In the rows, 128 means zero.
One turn moves each row of this set onto another row. After a few examples, where does it send each row asked below?
M: [124 127 133  84 110 132 144 121 128 114 149 130 110 105 119 141 130 148
 147 128 119 119  96 123 169  78 104]
S: [107 106 124 116 137 109  98 134 157 147 136 156 121 121 133  97 139 166
 150 143 152 111 112  94 118  75 140]
F: [ 96 113 113 123 132 140  86 138 131 147  95 105 144 134 153 107 121 153
 135 127 120 100 144 143  80 136 142]
A: [113 115 117 122 139 129  81 142 123 157  94 111 146 141 153  90 128 161
 130 134 139 113 134 148  95 145 136]
J: [114 123 129  74 119 160 121 128  86 105  92 103 132 128 127 146 121 145
 133 115 131 130 150 158 117 123  98]
N: [142 118 122 149  97  88 137 117  93  97 118 129 132 120 118 129 117 141
 107 126 147 116 105 119 146 100 126]
B: [123 132 120  83 122 140 138 112 123 117 131 151 120 106 130 139 143 129
 158 126 118 130 104 116 166  82  95]
Y: [123 146 129  91 119 162 118 125  93 115  87 104 141 126 135 133 119 137
 128 113 121 122 147 153 139 137  92]
W: [103 113 120 129 144 126  79 121 116 142  98 119 146 141 138 107 126 164
 126 149 123 100 149 158  83 135 139]
P: [117 126 139  95 112 168 131 133  97 123 104  95 126 127 143 144 113 127
 133 125 119 129 150 151 134 130  91]
U: [128 126 130  96 129 141 142 129 106 127 131 142 102  98 124 143 140 147
 143 137 122 137 102 109 169  75 102]
Q: [114 100 107 116 144 107 104 126 152 155 139 156 119 117 141  96 150 152
 153 146 136 124  93 109 125  90 141]
E: [ 86 110 120 116 130 132  69 141 118 140  96 123 140 141 153 103 118 170
 127 135 152 111 149 146  92 129 140]
R: [112 117 103 155 111  85 122 109 111  94 109 154 144 128 119 128 130 130
 120 130 123 102 115 116 104  88 133]
G: [135 100 136 131 100  86 135 127  99 100 128  99 111 134 131 128 112 113
 117 129 136 128 129 143 133 128 136]
Z: [107  97 119 139 114  80 121 116 114 100 122 127 130 141 134 126 126 101
 131 130 112 113 137 143  89 116 142]
H: [133 122 134  73 123 136 145 121 124 114 133 133 111 108 110 142 138 145
 159 126 132 129 116 108 146  70  99]
C: [117 137 141  83 124 146 119 128  98 109 103 100 125 131 125 154 113 135
 134 120 104 115 149 163 132 136 106]
T: [109 104 113 130 130 112 103 119 146 149 146 151 129 117 132  97 143 177
 139 155 136 105  92 117 117  75 140]
D: [112 108 104 126 142 115  97 132 144 151 123 154 120 110 135 102 148 173
 144 137 127 110  97 100 115  80 151]

Y goes to A
W goes to T
D goes to U
Where do these go?
Z goes to R
J goes to E

